(in the rows, 128 means zero)
Rotation paths and how fast each direction turns (deg/step)
Each turn is a multiple of 5 degrees from 10 to 175, or 0.
Each row of a path follows its step; steps can be skipped.
Path 1:
step 6: [129 123 125 131 124 132 132 126 132 126 119 128 130 126 120 126 120 120
 129 126 123 119 134 123 133 133 132 123 131 127 124 127 134 134 134 123
 128 126 122 125 126 132 138 137 130 130 122 133 124 123 124 135 129 129
 128 120 125 137 128 115 134 128 122 131 133 128 125 129 120 133 136 125
 123 127 129 129 119]
step 7: [122 130 125 126 128 127 131 126 124 136 126 125 129 123 126 125 129 127
 128 124 126 127 142 130 122 115 123 135 130 133 139 128 130 127 124 126
 127 134 125 139 128 131 120 122 130 135 123 124 131 127 122 136 126 130
 118 124 133 133 127 126 126 131 131 132 125 132 116 122 127 126 132 127
 122 134 124 122 127]
step 10: [135 131 129 123 125 130 133 137 124 133 133 126 125 120 124 141 128 121
 122 135 131 129 125 135 140 124 122 127 131 128 128 129 129 129 127 123
 126 130 125 134 129 122 129 127 123 128 138 127 130 125 134 124 128 136
 120 125 131 134 127 129 136 126 130 132 127 123 124 120 125 133 122 127
 120 127 123 121 128]
step 13: [133 126 131 123 132 132 125 125 131 129 126 136 125 127 128 129 131 134
 124 125 124 122 129 131 128 127 127 140 129 132 127 130 128 127 126 122
 128 133 122 140 128 132 128 129 139 138 127 126 129 115 131 136 123 136
 129 128 127 132 134 127 132 135 132 132 139 131 126 126 131 133 128 130
 117 122 133 126 122]
step 16: [127 131 130 128 133 137 127 122 134 137 135 127 127 125 126 135 127 130
 126 128 118 121 136 127 142 117 126 131 125 129 130 133 132 128 120 120
 123 128 129 129 129 124 123 125 122 121 122 130 135 129 124 135 120 133
 122 120 125 128 124 119 134 125 129 125 130 127 127 123 129 131 125 123
 128 133 128 123 126]
step 23: [126 124 123 132 132 131 130 132 132 127 124 124 133 134 117 128 125 130
 127 130 127 126 126 129 127 126 130 137 129 131 130 120 130 132 124 122
 121 133 121 127 121 126 121 125 123 138 122 122 123 128 127 135 132 131
 121 124 128 136 133 123 124 120 123 127 126 134 119 128 124 128 128 120
 129 127 119 126 115]
step 30: [130 131 129 129 133 128 132 129 122 132 130 132 126 135 124 130 133 129
 124 121 137 128 134 131 120 123 121 133 123 127 134 129 135 127 119 121
 122 135 124 133 139 128 118 121 131 136 124 131 129 127 123 133 122 127
 131 126 129 127 123 124 122 128 128 133 124 120 126 123 134 130 137 129
 122 122 133 130 122]
step 31: [131 128 125 127 131 134 133 136 131 125 131 129 128 127 117 136 129 126
 133 124 129 126 125 132 133 129 123 128 136 123 120 128 130 130 127 122
 132 125 120 131 120 128 130 142 122 128 131 124 126 129 121 132 124 143
 133 122 123 127 128 135 139 126 129 130 132 118 121 127 128 129 133 127
 125 124 127 126 128]
step 34: [136 124 132 124 130 125 126 123 130 128 129 131 133 131 133 128 125 132
 130 122 115 123 127 129 131 128 130 136 131 129 120 128 126 122 129 122
 122 132 125 121 126 125 131 128 135 126 124 131 133 123 132 138 123 132
 134 126 125 124 131 122 132 121 130 134 137 127 126 129 111 129 133 124
 127 118 131 131 123]
Speeds:
[127 130 130 127 126 129 127 127 129 128 128 127 128 127 128 128 128 128
 126 129 127 125 125 128 125 127 128 127 127 128 128 128 127 128 129 128
 127 129 128 130 129 128 127 128 128 127 129 127 129 127 126 129 129 131
 126 128 131 130 129 126 129 128 129 130 127 129 128 128 129 127 125 128
 129 128 128 126 127] => 115
[128 129 126 131 127 127 130 128 129 130 126 129 129 126 126 127 127 128
 127 127 128 128 129 128 129 127 129 127 127 129 130 129 127 130 127 128
 128 127 127 128 128 128 129 129 127 130 129 127 129 131 129 128 127 129
 127 128 129 126 127 128 128 129 128 128 128 130 128 128 126 127 126 130
 131 128 129 127 128] => 85
[128 128 129 129 129 126 129 128 127 129 127 130 129 130 126 127 127 127
 125 126 129 127 126 127 126 129 127 126 125 129 128 128 128 128 128 128
 129 127 127 125 129 127 129 130 129 126 127 128 129 129 125 129 128 128
 131 128 129 127 129 129 127 127 128 128 128 125 128 129 127 128 130 128
 128 127 127 128 129] => 115
[127 128 127 126 130 128 129 129 127 129 124 130 127 130 128 128 128 129
 129 127 128 127 129 126 127 126 131 129 126 129 127 129 128 129 125 128
 126 129 129 127 129 129 129 127 128 127 127 130 127 126 128 129 128 128
 128 129 125 130 129 127 128 126 128 127 127 129 129 128 129 127 127 128
 130 128 128 128 128] => 155
[130 128 128 130 128 129 129 130 128 129 129 130 129 128 128 129 131 130
 128 128 127 128 128 128 126 129 130 127 127 128 127 128 126 128 127 126
 129 129 129 130 129 129 128 132 130 130 129 124 128 129 129 126 129 126
 128 126 127 129 127 128 128 127 127 127 126 126 128 128 130 129 127 128
 127 127 128 129 127] => 40
[128 128 127 129 128 128 130 128 128 128 127 126 124 130 129 126 126 127
 128 127 129 128 127 129 128 128 128 126 127 128 127 128 129 128 128 126
 128 128 129 128 129 130 127 128 130 128 129 129 130 128 130 127 127 129
 127 129 128 126 128 125 128 128 127 127 127 129 126 127 129 128 127 129
 125 129 125 129 128] => 125
Path 2:
step 5: [125 127 130 130 120 139 127 115 133 131 135 130 131 128 125 125 129 127
 131 122 131 139 126 130 126 117 135 127 134 126 128 129 124 108 125 125
 131 133 128 125 130 128 127 130 127 136 134 121 118 127 130 128 137 119
 127 129 121 126 143 124 136 120 128 128 127 129 130 132 119 126 120 125
 129 129 130 128 119]
step 8: [126 134 124 131 130 137 130 130 132 122 127 128 124 127 125 120 120 137
 130 127 119 132 122 131 126 126 132 143 129 120 121 127 123 125 130 132
 130 128 126 127 129 125 132 134 122 137 140 121 134 123 129 141 122 127
 133 131 143 126 137 125 135 118 127 129 125 131 125 121 132 134 129 128
 133 127 131 137 121]
step 12: [118 134 134 126 134 126 127 125 125 121 141 122 126 127 126 134 126 129
 122 131 126 127 126 125 126 134 124 133 131 122 130 132 122 112 130 123
 120 120 130 123 118 119 121 129 120 133 136 127 127 116 130 144 127 123
 129 134 136 128 128 128 127 124 124 132 118 129 139 127 136 126 129 130
 133 124 130 129 129]
step 14: [125 129 125 123 117 127 136 125 129 128 133 128 123 129 128 130 126 127
 137 129 129 135 126 132 131 126 131 130 128 127 130 131 132 118 126 110
 122 136 134 137 130 127 130 127 127 136 131 130 120 128 125 137 140 118
 125 123 119 127 131 133 131 134 123 134 130 137 125 142 119 119 124 122
 132 126 128 136 130]
step 17: [125 132 129 127 129 135 127 128 139 124 140 127 126 123 130 125 124 134
 135 128 123 131 128 137 132 131 132 140 114 113 132 138 124 113 122 122
 120 121 128 126 133 125 127 125 123 134 134 125 131 131 127 142 124 128
 134 132 128 124 127 120 127 121 126 128 125 132 131 133 125 129 132 135
 128 125 123 125 125]
step 18: [131 129 122 130 124 136 132 124 131 127 134 121 129 136 136 128 125 126
 121 126 132 135 129 135 128 126 139 129 124 132 131 136 125 128 115 125
 131 133 125 130 130 126 120 125 128 132 130 118 129 122 128 128 138 122
 128 130 116 124 132 136 126 137 133 118 135 134 133 129 120 122 116 123
 135 117 130 125 134]
step 20: [124 130 131 129 128 141 123 135 127 124 131 125 133 131 138 116 125 137
 130 126 130 125 125 132 124 129 122 132 124 127 123 122 130 123 127 131
 136 114 131 119 121 125 127 121 117 130 138 127 129 129 123 137 133 141
 129 140 125 135 130 134 133 133 118 121 132 128 133 130 130 124 130 126
 126 127 123 135 133]
step 23: [124 134 134 130 121 135 128 122 122 128 134 138 128 136 130 127 127 130
 126 127 134 143 129 126 125 124 127 123 131 136 127 133 129 127 124 125
 132 127 135 128 124 126 124 132 129 138 132 127 117 123 121 138 139 120
 127 136 130 130 137 131 129 133 125 132 129 126 137 131 123 119 112 125
 141 126 124 129 133]
step 30: [122 123 134 133 126 122 129 121 133 121 134 113 120 129 135 134 119 123
 132 133 129 135 127 130 120 132 125 139 135 126 129 136 120 112 131 119
 121 138 122 126 131 123 127 125 124 135 133 125 125 117 130 131 128 120
 137 131 127 129 133 127 124 125 126 123 126 131 128 135 126 128 127 127
 133 127 136 124 123]
Speeds:
[127 129 129 126 126 128 131 127 126 127 130 125 129 128 129 129 130 128
 130 126 129 131 128 125 127 126 127 128 129 129 128 128 128 128 128 128
 129 127 127 128 127 129 129 126 128 125 126 128 128 128 129 129 128 126
 127 128 128 126 128 130 127 127 125 128 129 128 128 127 127 127 127 128
 129 126 129 129 127] => 160
[127 127 128 127 127 127 129 128 129 126 128 129 130 127 128 126 128 130
 129 128 128 130 128 128 128 127 127 126 130 126 127 126 128 129 125 128
 127 128 125 128 127 129 129 128 126 129 128 129 129 130 127 129 128 127
 128 128 126 130 130 125 128 128 128 130 129 130 126 128 128 129 129 128
 128 132 128 128 127] => 125
[128 127 128 128 130 129 126 131 128 127 128 126 128 131 127 128 129 126
 129 130 127 129 129 127 127 127 129 128 128 127 126 128 129 126 128 127
 127 127 128 127 128 129 128 126 128 127 130 129 128 129 129 131 129 128
 128 127 128 128 128 127 127 126 130 127 128 128 127 124 129 129 128 129
 129 128 129 128 129] => 85
[128 130 129 127 129 128 130 130 128 127 127 129 130 128 128 130 127 128
 128 127 129 127 129 128 126 128 129 128 127 126 127 127 128 127 125 130
 127 129 130 129 129 127 131 128 129 129 129 128 129 126 128 127 127 127
 128 125 129 127 130 127 127 129 130 128 128 128 128 128 126 127 126 128
 129 126 126 127 127] => 80
[127 127 128 128 128 128 127 129 127 128 127 127 128 128 129 129 129 126
 129 127 128 129 128 132 129 127 131 128 126 129 126 126 130 128 128 131
 130 128 128 127 128 128 128 128 125 128 129 127 131 129 128 127 126 127
 128 128 127 128 127 128 127 130 126 129 128 127 128 127 128 127 129 126
 127 128 127 127 129] => 160
Path 3:
step 4: [121 127 126 132 129 121 134 121 127 124 132 118 121 128 134 118 125 133
 125 122 140 138 130 125 125 122 122 129 133 128 125 137 135 138 133 132
 125 129 138 125 117 129 129 128 134 130 122 129 129 136 124 144 132 117
 132 135 131 130 126 128 124 122 133 131 119 136 126 131 130 130 127 127
 129 122 123 119 129]
step 8: [134 127 124 121 136 136 134 133 125 134 121 120 130 118 124 127 140 130
 126 128 121 131 129 142 120 128 128 126 133 125 129 128 138 132 124 128
 136 121 124 121 125 124 136 128 126 128 137 124 133 124 134 119 133 129
 132 125 126 127 138 134 124 126 136 127 118 131 128 143 123 125 120 131
 132 130 131 125 129]
step 16: [125 121 130 138 132 134 121 119 124 126 130 126 130 129 121 121 128 127
 131 129 130 125 127 124 134 125 133 125 124 132 117 123 140 123 142 125
 124 123 131 127 131 115 134 123 124 125 121 130 131 138 125 127 133 116
 130 127 137 131 117 128 128 126 116 129 126 129 127 124 123 136 118 121
 123 126 124 129 123]
step 17: [132 134 126 127 139 127 137 116 124 130 120 121 131 127 126 118 132 128
 120 121 133 136 128 133 127 126 117 140 134 131 135 132 132 132 125 120
 125 132 134 129 116 129 131 130 128 132 130 130 128 137 124 124 140 126
 122 132 122 123 127 121 128 128 132 126 125 127 135 127 131 131 119 133
 125 113 125 128 120]
step 20: [129 136 123 128 132 132 135 128 129 124 124 125 117 132 131 135 128 118
 121 132 131 127 138 126 123 121 119 124 127 129 131 144 138 126 132 128
 127 128 120 133 128 126 120 131 130 134 128 129 136 123 126 136 129 124
 130 124 123 127 136 124 134 129 137 126 121 135 125 138 126 130 116 123
 129 127 118 141 124]
step 22: [140 139 130 125 123 127 128 124 130 129 128 126 124 121 132 121 119 121
 122 119 129 128 130 121 128 120 126 127 138 131 122 123 129 130 130 129
 122 128 119 125 121 138 130 131 124 130 125 126 132 128 126 133 121 114
 131 121 127 135 127 128 143 116 137 137 122 123 124 136 131 134 124 125
 133 130 130 131 135]
step 24: [131 130 126 129 130 125 135 128 127 131 133 126 121 120 127 113 123 144
 128 120 127 138 125 132 122 123 126 128 128 127 121 127 127 131 122 125
 132 123 129 132 123 135 127 128 122 126 144 138 121 129 128 134 125 131
 139 123 135 136 135 122 127 125 141 130 124 122 125 130 139 129 125 129
 130 125 128 119 126]
step 32: [129 137 128 126 136 126 127 111 122 125 117 127 132 131 114 132 127 117
 125 120 129 130 126 123 132 123 133 123 127 131 136 130 138 129 131 127
 119 128 127 133 128 128 128 131 128 131 120 125 134 131 120 132 125 126
 124 118 126 125 131 116 125 130 130 134 123 116 133 118 123 131 132 126
 117 121 128 134 131]
step 37: [145 137 123 124 129 123 134 127 122 123 126 117 134 124 120 123 120 128
 136 120 124 140 120 125 126 133 126 129 125 118 135 123 121 127 123 132
 127 119 127 131 122 132 128 123 120 129 131 134 124 134 135 131 138 118
 132 127 127 126 129 125 131 116 133 131 127 123 130 138 127 127 122 133
 128 128 128 124 127]
Speeds:
[127 128 127 126 126 127 130 126 125 129 129 128 129 129 127 128 126 127
 128 128 126 128 124 129 127 127 130 129 128 127 128 128 126 130 129 126
 127 128 127 129 126 128 128 129 127 128 126 128 127 127 125 131 128 127
 129 127 128 128 127 129 128 128 129 128 128 128 130 128 128 128 128 127
 130 126 127 127 129] => 140
[130 130 129 127 128 128 127 128 125 128 128 128 127 127 128 128 126 129
 129 128 130 130 128 132 127 129 128 127 131 128 127 128 128 128 127 128
 128 127 129 129 130 127 130 129 127 127 127 129 126 127 127 127 126 127
 127 129 126 128 128 129 127 129 130 127 129 129 126 129 128 125 128 129
 126 129 127 127 129] => 110
[129 127 128 129 129 128 128 127 127 127 129 129 130 130 128 125 126 129
 126 129 128 128 129 128 128 129 127 127 129 127 128 129 130 129 128 127
 129 131 127 129 129 126 128 128 126 129 125 127 130 129 129 129 127 128
 125 129 128 127 129 128 126 129 128 130 128 129 129 126 127 129 128 129
 129 128 128 128 127] => 25
[128 129 129 126 129 128 127 130 128 129 130 129 129 127 128 130 126 127
 129 126 126 130 128 130 129 126 127 130 126 129 126 127 127 130 128 129
 130 127 130 131 128 128 128 126 128 128 131 129 129 128 129 127 127 129
 127 129 129 126 130 128 129 129 129 128 127 129 128 127 127 129 127 128
 131 127 129 128 127] => 115
